In the data rows, the value 500 means zero.
Here are some rows, each followed by its group. Groups can overlap.
ndarray[301 285 677 511 392 547 547 691 652 439 376 554 544 562 648 258 599 636
        368 438 656 607 434 331 252 514 558 442 616 386 501 709 448 420 538 480
        528 252 700 485 514 493 400 382 694 446 441 623 472 474 317] 1
ndarray[688 436 680 260 559 761 720 555 581 364 569 420 604 473 376 424 535 303
        749 256 588 198 682 864 536 731 369 432 505 576 359 603 452 495 535 698
        543 623 342 217 551 184 428 737 404 779 248 579 806 525 653] 2
ndarray[609 495 296 615 494 365 370 274 394 481 505 520 570 464 609 648 416 526
        539 587 301 565 353 424 538 306 499 559 582 584 702 363 671 634 472 421
        306 516 459 564 714 658 567 378 390 326 757 343 323 521 695] 3
ndarray[462 468 586 623 502 460 392 521 375 579 342 599 508 529 486 439 561 537
        437 449 395 631 392 393 438 523 497 631 559 390 733 496 397 511 441 352
        426 427 485 658 435 586 521 482 644 387 639 475 505 460 405] 4
ndarray[593 539 301 635 484 315 474 384 372 488 434 416 373 453 656 758 469 683
        327 603 310 568 354 451 603 363 407 334 473 498 771 389 689 549 640 457
        438 509 428 567 551 695 586 370 468 386 678 276 268 490 676] 3
ndarray[190 318 756 345 465 554 369 774 806 329 458 496 885 615 626 356 699 521
        201 108 689 590 763 391 341 689 512 445 405 322 498 832 170 127 631 529
        638 503 882 277 566 407 433 589 552 540 381 526 490 393 349] 1
ndarray[612 538 273 602 504 318 400 344 420 541 442 459 416 492 641 745 421 647
        345 594 256 518 353 465 619 365 446 385 501 489 796 413 644 537 613 481
        364 472 398 561 561 691 607 409 462 400 721 310 247 494 640] 3
ndarray[531 722 322 647 195 330 460 400 404 512 646 545 373 550 638 649 457 767
        383 554 335 444 400 383 608 456 601 463 504 674 450 398 498 507 467 305
        699 410 377 635 502 717 431 359 483 342 600 739 249 278 425] 5
ndarray[638 610 385 559 391 495 617 532 441 439 700 729 414 454 387 396 724 705
        550 569 454 301 471 574 496 457 549 476 507 590 258 431 518 505 501 613
        519 559 497 547 488 540 309 411 265 537 508 578 384 395 559] 5
ndarray[282 486 458 333 789 654 394 561 570 266 668 733 442 371 636 448 404 256
        402 653 562 580 531 597 388 660 376 492 842 414 399 490 439 550 535 478
        493 458 424 470 395 433 540 525 651 207 666 653 445 522 328] 6
ndarray[367 411 473 629 556 409 463 446 467 633 375 636 441 667 437 531 474 664
        363 501 567 623 488 349 476 419 581 518 377 405 574 522 404 664 483 546
        494 273 569 602 415 533 530 357 513 464 594 602 461 521 380] 4
ndarray[123 238 695 393 538 616 532 801 873 374 370 556 595 504 680 344 725 654
        350 279 704 590 644 356 220 638 385 216 456 248 579 882 370 298 761 602
        616 396 826 339 348 353 376 473 710 549 406 555 430 424 269] 1
ndarray[537 736 464 403 473 506 501 583 416 531 695 468 417 236 579 510 593 465
        615 504 449 411 589 436 495 523 372 603 517 635 422 445 555 405 533 410
        687 516 425 491 385 536 269 487 597 526 565 631 436 305 575] 7
ndarray[537 438 407 558 504 389 641 397 361 650 381 496 307 662 544 764 386 508
        500 522 517 675 379 527 596 399 609 346 542 603 598 372 542 542 447 579
        298 516 386 687 452 590 554 488 590 649 313 351 625 604 420] 8
ndarray[545 601 362 563 297 320 598 488 473 565 355 454 422 763 565 662 477 604
        469 512 450 570 384 464 411 355 726 449 609 595 509 455 539 497 524 512
        431 509 399 617 558 705 477 402 507 490 360 423 461 503 464] 8
ndarray[613 513 311 604 498 370 359 264 348 435 557 536 583 461 610 628 408 532
        556 588 299 549 358 451 551 306 479 586 575 580 645 352 668 614 472 456
        301 518 482 584 735 656 568 355 420 312 750 338 323 551 693] 3
ndarray[450 447 590 619 501 463 385 531 363 597 335 633 534 542 495 443 569 529
        434 435 370 621 392 379 437 525 496 628 552 402 732 495 392 498 403 355
        420 439 465 644 424 588 524 487 634 397 630 492 515 448 417] 4
ndarray[456 609 412 669 316 387 402 316 544 570 553 507 295 528 637 642 344 736
        457 660 399 494 340 350 616 543 575 376 470 485 567 473 522 605 410 286
        602 342 425 623 442 648 504 407 609 381 542 622 311 328 347] 5
ndarray[376 487 500 643 508 400 420 434 422 574 385 599 498 646 479 538 490 665
        370 605 496 609 469 358 468 418 552 490 439 426 630 519 358 654 430 530
        561 371 580 625 483 530 588 362 507 418 547 550 457 493 356] 4
ndarray[461 535 711 237 598 809 512 773 926 635 597 455 579 029 411 155 533 166
        999 424 613 384 581 481 303 826 507 719 525 397 479 588 620 401 398 392
        357 461 582 277 376 217 189 867 514 632 516 633 661 355 408] 7
ndarray[645 481 426 591 407 254 495 376 436 899 337 432 340 555 453 680 541 608
        458 552 429 636 425 333 695 282 738 535 226 448 702 352 555 632 501 535
        496 433 411 686 403 536 731 335 600 629 501 398 581 440 612] 4
ndarray[579 547 412 523 502 400 700 454 345 564 364 500 387 738 452 650 438 541
        475 517 497 644 468 589 456 346 657 405 522 536 528 386 523 553 515 625
        429 626 343 633 513 610 448 404 558 581 320 346 586 530 545] 8
ndarray[219 349 773 336 422 551 374 768 791 306 445 450 889 617 647 391 705 526
        225 151 671 532 761 394 297 678 512 431 422 363 487 834 143 086 607 537
        671 532 881 303 587 404 474 593 535 537 363 504 494 368 312] 1
ndarray[381 406 481 646 496 386 432 407 436 621 389 620 480 705 450 582 505 654
        372 519 505 590 439 320 455 429 547 499 435 443 662 541 358 625 439 490
        530 303 582 617 447 555 577 399 495 450 550 579 458 487 344] 4
ndarray[643 600 452 650 611 457 469 438 510 430 459 501 321 332 495 504 629 669
        554 701 443 487 428 524 526 485 401 364 426 329 518 440 579 455 609 487
        564 594 673 560 389 541 358 332 493 461 606 387 324 529 545] 3
ndarray[476 615 409 683 315 370 415 300 532 574 525 500 285 541 647 678 368 750
        465 677 409 510 347 358 625 539 576 352 464 524 553 467 521 617 411 295
        615 367 432 637 454 649 526 380 587 372 544 614 311 333 341] 5
ndarray[702 585 373 543 504 333 729 344 238 731 353 413 180 631 505 818 379 530
        619 710 488 724 419 552 603 313 639 313 458 677 515 234 714 671 400 605
        336 561 368 771 457 605 506 405 495 599 251 321 640 543 589] 8
ndarray[502 588 360 581 303 343 604 504 519 531 378 479 445 765 564 637 484 590
        482 484 449 556 401 460 403 364 716 435 644 583 521 471 500 510 522 508
        407 473 399 581 583 699 471 413 533 494 375 445 432 483 441] 8
ndarray[646 610 386 689 486 310 418 352 428 507 500 512 310 371 518 650 583 728
        472 705 274 516 316 427 620 413 465 396 424 411 635 369 635 477 558 404
        527 582 569 626 472 632 427 311 542 454 716 348 262 465 575] 3
ndarray[218 275 678 514 432 566 541 684 674 388 421 602 566 574 688 239 630 619
        318 335 664 590 444 311 228 565 520 412 668 367 548 763 388 375 583 499
        544 255 679 435 499 478 421 394 723 464 467 666 443 504 232] 1
ndarray[532 466 437 619 444 374 470 441 405 729 354 520 351 638 388 605 466 634
        435 618 498 675 406 370 545 311 674 550 285 485 571 419 478 649 498 575
        486 424 456 665 379 517 596 321 520 553 521 539 558 535 469] 4
ndarray[313 608 698 107 721 861 651 766 632 376 778 563 527 228 456 125 623 262
        722 311 556 270 808 517 236 801 343 570 668 599 330 673 511 132 573 576
        738 481 604 161 421 214 000 769 545 624 478 869 511 326 402] 7
ndarray[682 760 391 602 344 407 522 523 391 520 637 494 449 470 394 493 613 632
        486 677 475 361 528 556 610 386 564 573 395 629 253 349 542 573 477 447
        656 571 475 587 488 605 413 391 238 407 453 544 407 395 604] 5
ndarray[405 474 496 590 642 514 487 387 466 467 493 354 484 522 410 621 354 435
        477 605 563 510 431 477 603 452 410 550 463 514 561 510 432 603 484 407
        462 401 487 557 455 539 631 557 431 398 524 609 521 615 426] 2
ndarray[602 554 547 410 626 733 668 611 314 528 440 376 667 459 217 282 360 294
        746 599 767 357 699 714 418 364 422 660 527 540 276 443 566 583 465 646
        673 533 635 430 599 301 414 553 367 619 342 331 730 830 507] 9
ndarray[498 419 532 279 666 665 636 569 704 518 511 418 570 454 332 475 473 311
        478 357 566 291 645 769 605 647 339 541 443 419 457 673 394 379 588 621
        460 488 551 301 483 286 565 768 339 650 409 606 568 585 526] 2
ndarray[614 518 447 522 543 585 626 448 322 591 455 280 604 414 393 446 255 461
        593 699 588 492 541 613 538 352 366 634 407 585 404 429 579 718 340 621
        548 522 473 575 530 451 512 549 492 597 363 352 635 743 547] 9
ndarray[266 265 672 503 395 553 527 689 692 443 379 606 550 567 691 282 622 610
        368 379 662 614 412 311 244 551 551 447 656 387 541 726 423 386 554 475
        531 235 698 462 540 499 429 389 698 451 465 652 444 457 266] 1
ndarray[560 484 398 542 534 415 618 371 391 667 329 441 350 691 510 737 357 485
        545 588 512 657 409 551 559 377 635 384 504 512 611 404 563 596 430 575
        332 547 374 657 482 595 525 453 613 663 281 326 606 571 489] 8
ndarray[284 376 804 305 440 569 339 777 802 341 496 460 901 597 552 361 751 450
        304 185 649 481 789 448 361 693 497 486 349 362 447 784 124 083 528 555
        643 628 921 288 604 348 461 612 508 604 338 456 542 369 359] 1
ndarray[409 363 583 396 731 713 519 516 650 396 602 471 618 501 319 390 377 258
        575 444 671 361 566 644 474 615 425 642 529 543 390 646 425 458 463 495
        370 393 588 391 577 358 540 672 337 517 529 690 610 618 432] 2
ndarray[195 203 683 550 487 584 537 757 716 301 382 629 569 559 666 222 608 700
        376 308 680 629 453 303 164 618 503 354 649 329 576 804 364 416 643 495
        550 241 718 422 435 483 422 375 717 458 478 647 475 495 202] 1
ndarray[490 568 322 486 463 460 378 422 447 472 646 573 270 385 759 662 383 417
        487 663 325 664 347 568 566 542 445 404 612 486 453 300 849 566 436 444
        349 670 316 568 399 561 537 568 572 318 683 427 340 574 615] 6
ndarray[615 577 435 544 391 526 569 530 438 421 736 753 452 497 388 358 741 649
        574 500 446 236 485 572 469 478 537 508 563 642 290 465 498 489 530 659
        485 568 450 489 464 489 287 451 330 572 540 606 419 431 553] 5
ndarray[659 465 413 593 388 231 490 376 405 896 372 402 345 582 442 704 534 586
        456 551 419 631 416 329 697 272 715 552 196 455 739 325 536 605 500 545
        498 419 378 690 380 542 735 345 620 623 481 396 599 436 615] 4
ndarray[384 635 412 563 380 406 506 592 543 506 470 415 500 659 586 621 542 529
        437 496 477 582 462 408 425 426 589 482 599 653 525 519 504 494 576 479
        442 395 424 557 509 701 464 420 504 529 353 529 417 537 365] 8
ndarray[631 443 410 585 388 260 502 383 443 860 367 451 366 578 444 672 532 602
        462 541 455 640 419 327 688 269 727 514 232 427 695 362 529 611 507 541
        478 416 423 664 406 518 686 325 589 617 516 433 571 445 589] 4
ndarray[598 383 338 746 420 417 474 212 403 372 465 602 497 523 579 535 376 653
        625 524 343 479 332 496 570 409 436 397 589 476 560 365 692 679 487 414
        439 630 427 544 621 600 604 354 449 303 751 317 324 569 649] 3
ndarray[380 362 677 533 405 515 520 601 588 558 355 464 517 524 654 339 582 612
        466 568 651 660 415 336 341 480 587 447 530 382 556 622 523 501 460 492
        496 300 671 550 499 484 472 393 666 500 386 494 537 494 366] 1
ndarray[215 596 524 341 745 703 416 513 536 221 674 619 443 446 736 406 323 273
        395 599 626 670 585 575 331 699 422 435 762 383 366 498 399 495 502 464
        616 457 470 497 467 429 502 563 685 107 618 687 489 538 279] 6
ndarray[540 668 389 662 229 335 492 353 443 528 631 591 333 585 603 635 433 815
        351 560 306 471 344 369 611 489 639 405 531 604 496 398 433 555 449 390
        617 402 358 616 562 685 460 343 508 297 613 679 283 295 441] 5
ndarray[410 497 500 576 609 534 484 434 471 474 517 359 482 540 408 614 366 416
        523 555 605 525 435 485 539 462 398 532 477 555 514 530 443 580 510 453
        463 398 494 550 430 507 603 566 390 428 506 610 550 611 396] 2
ndarray[470 462 589 593 483 453 373 509 368 584 364 629 556 532 494 449 580 504
        467 408 387 564 392 364 433 536 486 643 570 413 704 506 390 492 463 340
        423 437 468 602 414 585 524 488 627 426 637 516 516 454 432] 4
ndarray[498 582 333 477 477 478 417 468 482 430 624 565 302 361 742 620 424 414
        539 631 384 657 388 606 521 556 430 432 642 457 389 310 819 570 497 477
        352 680 358 553 392 526 521 561 533 331 676 386 353 602 613] 6
ndarray[147 309 761 342 445 546 414 806 789 331 434 464 793 623 674 372 689 540
        160 150 749 623 732 382 335 684 490 447 418 273 493 832 203 117 672 537
        684 446 860 298 538 416 424 546 603 496 399 536 455 430 330] 1
ndarray[463 448 594 582 524 454 349 499 352 613 347 604 611 539 487 469 606 465
        433 430 358 568 398 364 483 533 466 687 554 463 753 521 381 474 445 334
        421 388 445 609 452 606 543 508 637 444 644 530 535 424 421] 4
ndarray[507 424 547 279 708 654 647 557 714 518 517 392 554 430 312 497 469 316
        498 380 567 291 613 749 599 662 340 532 428 399 480 672 368 365 595 602
        463 490 542 309 475 302 572 764 347 637 425 579 553 576 522] 2
ndarray[641 536 472 548 466 554 553 410 329 677 531 249 514 481 373 437 304 483
        607 714 556 514 469 609 526 365 518 614 296 610 404 365 650 680 363 644
        494 478 390 647 615 487 545 513 465 601 331 303 707 678 521] 9
ndarray[619 361 603 271 598 726 737 587 646 434 607 503 579 423 327 393 503 245
        606 218 684 228 665 888 636 737 403 561 482 473 253 582 374 447 498 578
        563 626 435 258 578 282 490 762 329 727 258 510 685 501 624] 2
ndarray[182 186 704 544 542 595 534 757 720 299 326 617 537 538 612 227 647 668
        370 293 726 621 479 282 164 599 463 320 625 349 540 831 350 397 697 467
        565 214 786 400 431 464 395 369 656 462 475 672 475 513 204] 1
ndarray[235 352 786 307 422 562 349 796 775 316 434 478 919 631 619 362 682 483
        249 161 690 500 780 413 331 689 509 461 396 393 466 815 123 117 605 548
        658 573 895 286 612 392 445 604 527 550 328 473 521 370 361] 1
ndarray[374 441 484 628 463 399 379 409 442 595 410 611 509 697 506 542 488 663
        358 549 489 595 445 345 464 416 566 487 469 430 641 512 347 612 410 519
        514 358 558 605 471 550 586 380 513 445 573 591 443 476 307] 4
ndarray[623 737 366 616 282 390 508 511 419 522 605 565 454 509 457 537 579 669
        401 589 411 376 472 513 590 420 611 574 431 629 313 375 489 550 463 400
        640 525 458 587 494 661 442 400 330 439 491 618 335 375 522] 5
ndarray[598 531 463 556 420 573 578 465 392 573 510 304 469 489 426 396 283 494
        608 605 573 494 438 597 465 398 536 576 422 593 367 415 595 679 370 584
        549 445 409 599 635 490 558 499 437 530 405 460 622 669 512] 9
ndarray[554 460 412 559 501 383 655 377 303 644 389 490 315 679 539 767 372 504
        511 564 506 698 372 535 593 383 629 332 550 593 569 344 568 580 443 580
        279 535 363 716 469 605 561 458 576 645 331 329 649 603 482] 8
ndarray[508 422 576 278 645 670 678 592 685 481 592 430 551 431 315 485 503 299
        473 325 584 278 622 766 639 692 347 553 448 445 419 640 379 388 528 588
        505 549 502 266 538 292 535 758 356 704 393 537 568 539 569] 2
ndarray[604 624 402 648 521 365 393 365 495 491 538 494 309 369 532 590 584 668
        476 664 305 478 376 435 587 466 440 416 425 414 610 433 613 450 552 425
        524 543 649 586 461 598 413 362 515 492 662 375 286 458 557] 3
ndarray[459 430 477 623 486 416 476 482 434 667 365 518 366 633 362 592 451 641
        427 547 554 676 430 362 500 347 633 540 332 464 552 470 444 602 506 564
        490 394 516 633 380 516 593 345 516 558 508 563 538 564 439] 4
ndarray[464 459 602 596 507 460 371 494 369 594 339 612 562 537 485 442 587 521
        460 409 366 590 377 376 452 524 473 649 558 423 711 503 369 485 451 350
        400 436 482 612 431 604 532 503 624 433 639 500 534 455 421] 4
ndarray[711 412 688 283 606 750 702 612 595 333 524 428 651 429 319 425 530 326
        804 253 578 247 721 835 469 747 409 394 479 594 391 583 440 523 580 691
        484 676 392 192 506 183 445 717 373 799 270 538 865 502 646] 2
ndarray[793 710 761 215 707 666 592 551 672 245 607 441 562 544 250 346 691 285
        841 527 436 099 856 763 488 752 587 373 489 640 124 623 470 236 401 642
        421 999 457 224 364 194 444 820 408 762 228 414 892 366 833] 2
ndarray[385 735 526 324 665 647 518 701 556 384 707 488 479 122 531 357 642 352
        653 470 533 353 667 424 361 642 240 602 606 603 343 583 468 363 636 393
        746 511 507 370 320 442 183 507 661 496 576 782 415 274 449] 7
ndarray[476 585 394 454 532 546 432 561 528 357 638 544 313 334 650 528 452 378
        535 653 458 634 429 631 469 548 421 405 701 431 347 363 781 538 485 502
        373 686 416 530 424 461 479 549 509 335 672 425 396 627 591] 6
ndarray[381 546 468 329 647 597 388 591 528 328 682 617 398 381 571 505 455 255
        438 621 450 596 512 648 532 585 467 464 745 484 387 406 524 544 498 445
        443 621 318 520 404 423 657 521 615 262 628 600 504 485 455] 6
ndarray[595 459 319 655 552 347 311 266 324 492 500 521 462 524 592 656 393 559
        459 708 270 616 294 462 530 313 486 473 570 542 725 345 718 602 515 417
        357 416 517 601 638 723 571 369 361 346 749 405 301 592 555] 3
ndarray[216 334 784 318 430 557 369 785 783 299 434 457 900 612 623 375 703 506
        239 145 702 529 786 402 324 668 517 431 415 376 505 825 141 123 601 530
        671 556 880 288 606 405 491 606 537 543 348 483 501 383 350] 1
ndarray[651 457 692 240 538 736 709 526 572 376 574 404 616 507 403 400 532 281
        721 285 602 183 670 856 537 729 349 456 533 578 332 611 459 459 492 714
        549 586 310 211 562 170 409 735 416 764 257 606 788 515 678] 2
ndarray[540 610 366 580 319 320 611 477 509 572 369 441 423 758 544 658 481 595
        466 528 446 562 396 460 393 341 723 445 616 591 500 453 515 528 508 497
        422 487 382 594 556 715 485 408 507 517 349 436 459 468 463] 8
ndarray[692 531 645 287 684 713 751 569 677 289 622 353 614 499 206 442 489 350
        746 336 619 173 827 819 571 702 503 372 379 680 278 604 472 418 629 626
        421 783 293 242 429 189 369 811 402 780 320 382 955 409 763] 2
Which 4 groups are nearest to each row below, nearest first, going by the distance to the centre of the group?
ndarray[326 624 414 542 364 459 496 624 560 439 494 401 527 624 652 579 540 507
        436 431 554 540 475 385 386 456 557 458 622 657 445 612 467 463 536 413
        502 330 433 508 549 668 439 452 523 543 319 610 414 541 317] -> 8 5 4 6
ndarray[641 467 338 752 451 316 424 171 269 410 522 560 464 459 639 667 342 712
        530 673 223 613 289 460 623 351 357 440 559 585 601 269 697 786 502 309
        502 649 275 643 548 722 666 306 477 206 761 366 346 460 689] -> 3 5 4 8
ndarray[356 639 400 561 379 416 527 619 551 468 472 406 532 640 611 593 546 513
        444 426 521 547 502 386 402 458 561 464 577 631 507 537 499 492 593 433
        478 398 428 525 523 697 468 428 474 551 318 560 414 526 335] -> 8 5 4 3
Which 4 groups are nearest to each row below, nearest first, going by the average distance to the group's rows?
ndarray[551 722 473 403 516 538 539 620 439 514 666 489 384 230 554 468 613 458
        648 554 477 395 602 435 437 524 361 557 526 632 355 457 573 406 578 451
        705 546 487 474 363 498 210 494 557 537 539 610 445 307 584] -> 7 5 6 9
ndarray[524 475 542 506 554 647 644 536 441 481 443 326 424 432 373 362 326 461
        585 613 633 521 441 604 419 468 444 496 490 481 407 495 550 665 438 601
        499 480 488 558 556 417 505 500 523 452 443 472 640 659 498] -> 9 8 4 6
ndarray[169 249 749 495 574 608 519 773 690 290 360 571 560 512 564 254 649 658
        348 346 702 659 513 270 163 608 456 352 590 364 574 812 406 335 681 526
        556 254 836 370 468 441 376 409 660 486 492 651 475 532 211] -> 1 4 7 6
Which 5 groups are nearest to each row below, nearest first, going by the average distance to the group's rows?
ndarray[589 494 298 620 543 330 347 301 350 498 483 504 464 506 592 693 400 585
        426 663 273 592 306 463 536 339 471 460 542 520 774 354 677 591 517 474
        377 414 461 600 638 706 580 370 386 384 733 362 289 582 557] -> 3 4 8 5 6
ndarray[409 732 535 321 646 641 529 696 514 401 701 477 457 181 530 349 619 375
        658 506 545 376 685 424 333 604 246 593 580 633 336 544 513 387 606 406
        745 497 515 406 286 445 166 499 616 478 556 739 439 268 452] -> 7 6 5 2 9
Which 5 groups are nearest to each row below, nearest first, going by the distance to the centre of the group?
ndarray[287 382 822 307 440 566 361 773 781 335 481 452 931 574 536 335 752 440
        322 188 679 462 815 455 340 691 516 496 352 374 431 781 148 111 534 532
        681 630 914 298 606 325 450 615 481 608 303 429 542 383 343] -> 1 2 7 4 9
ndarray[735 640 328 561 400 310 692 332 197 752 403 396 222 631 542 801 341 518
        593 761 388 753 370 598 677 261 730 314 491 645 536 147 716 702 320 653
        235 643 310 836 520 624 529 383 458 552 258 224 643 586 613] -> 8 3 9 4 5
